In the data rows, the value 128 means zero.
Here are some numbered points:
118;090;127;135;113;120;193;089;114;083;133;129;078;167;120;167;079;109;125;133;071;035;125;087 0
129;099;127;123;121;113;167;090;116;130;141;129;084;157;133;165;083;119;128;133;074;132;227;093 1
091;104;127;164;116;123;129;109;118;130;136;120;079;154;092;147;082;104;109;133;110;132;125;110 2
111;109;127;150;128;113;152;110;129;119;141;129;095;146;106;148;088;118;123;123;097;132;148;104 3
121;115;127;137;144;109;114;113;140;107;147;129;090;136;121;144;090;128;125;062;099;100;113;112 4
129;124;139;125;150;111;129;122;149;108;149;115;092;134;133;131;095;140;130;133;094;152;096;122 5
136;125;165;118;158;107;105;126;157;130;150;153;093;134;139;127;094;144;125;133;099;153;128;128 6
150;139;117;105;167;097;086;130;165;130;161;129;118;118;151;126;118;153;149;151;096;132;140;128 7
158;141;127;103;167;096;070;134;170;130;160;106;122;117;154;120;120;154;082;072;100;132;125;132 8
157;145;149;100;173;095;111;140;169;130;162;154;122;112;155;118;118;156;084;116;106;082;125;140 9
159;142;127;096;168;093;131;142;170;126;163;129;119;111;160;114;122;159;125;133;106;128;085;141 10
164;143;119;095;173;090;129;149;170;118;165;146;126;108;162;106;127;162;125;133;110;132;125;146 11
167;146;066;091;172;090;129;150;172;130;165;129;123;105;164;108;123;162;125;127;112;120;125;149 12
165;155;127;087;178;082;135;154;178;101;176;097;142;098;169;101;146;169;125;119;119;112;068;156 13
171;150;182;086;175;087;129;149;185;115;169;109;139;102;168;107;147;166;125;119;118;132;125;154 14
168;161;127;080;181;082;129;158;182;193;172;129;142;097;174;097;145;170;125;189;121;132;137;162 15
175;165;096;085;182;082;129;160;182;175;173;129;147;089;171;099;144;170;125;146;124;145;125;159 16
177;164;173;082;183;078;129;165;180;130;178;191;151;086;173;093;152;171;125;133;130;149;125;163 17
177;171;127;082;185;084;091;170;183;130;175;131;148;090;177;084;148;176;144;111;127;069;125;170 18
088;089;183;165;106;166;129;181;105;162;090;129;083;167;091;073;083;080;100;074;154;142;133;182 19
098;096;127;157;108;158;148;161;109;145;097;152;094;158;098;094;097;092;125;133;144;124;151;161 20
101;104;127;153;112;153;115;154;111;130;104;129;104;156;105;099;104;098;125;133;130;110;175;159 21
New points follow, each followed by the numbers of its five nearest points above, looking only along the 4 directions in which the numbered points spread most, nearest first.
159;144;127;104;155;112;125;105;153;152;144;131;158;108;152;155;155;149;103;144;118;145;134;098 7 11 10 6 12
113;135;090;139;117;150;126;134;116;125;110;103;144;129;119;117;146;126;118;117;151;128;125;138 21 20 5 3 6
145;126;127;116;123;121;106;095;120;138;136;129;138;124;140;165;137;135;183;143;112;132;125;091 5 6 7 3 9
115;111;127;144;113;144;112;142;112;130;112;129;120;145;113;114;117;116;226;208;133;132;125;140 21 20 3 2 6
122;142;127;133;119;132;094;127;115;130;126;129;138;119;126;126;134;129;066;084;123;132;114;129 5 6 4 8 9
147;148;088;104;159;111;168;102;157;130;147;129;151;110;154;151;155;147;102;148;121;132;118;107 7 12 11 10 9
125;152;127;129;117;137;178;124;114;064;119;166;161;105;128;129;162;135;125;133;148;132;125;122 5 9 7 6 10
114;133;060;136;118;148;149;135;114;130;107;129;143;127;118;119;143;118;125;083;153;205;125;138 21 6 20 5 3
131;151;127;124;117;134;129;118;116;130;121;156;165;102;131;139;166;137;125;123;152;065;130;118 9 12 10 11 5
123;098;136;134;111;137;114;104;110;151;120;129;112;152;120;155;113;112;133;133;117;132;125;102 3 2 5 6 4
134;151;155;124;118;136;135;123;118;130;118;129;165;103;130;134;166;139;146;133;152;132;097;121 9 5 6 10 7
095;130;041;162;114;135;134;128;109;130;120;129;125;125;095;128;122;102;137;133;133;132;125;126 21 3 2 20 5
076;081;127;178;096;182;129;188;098;133;072;129;087;177;078;067;085;073;125;139;196;132;125;188 19 20 21 2 3
136;124;127;119;118;126;041;094;120;138;129;043;130;135;135;163;126;130;130;147;108;104;117;095 5 4 6 3 7
130;108;111;128;116;129;129;102;115;130;127;101;114;145;128;152;117;122;125;133;115;132;125;100 3 5 2 4 6
137;130;127;117;124;121;129;097;129;130;134;129;135;130;139;158;135;139;125;133;112;132;098;100 5 6 7 3 4
131;138;127;128;115;131;112;121;117;157;123;129;139;115;127;137;139;129;184;154;129;145;105;121 6 5 7 3 9
106;105;161;149;110;150;145;144;112;130;106;158;114;153;109;111;111;101;125;143;130;132;107;147 21 20 2 3 19
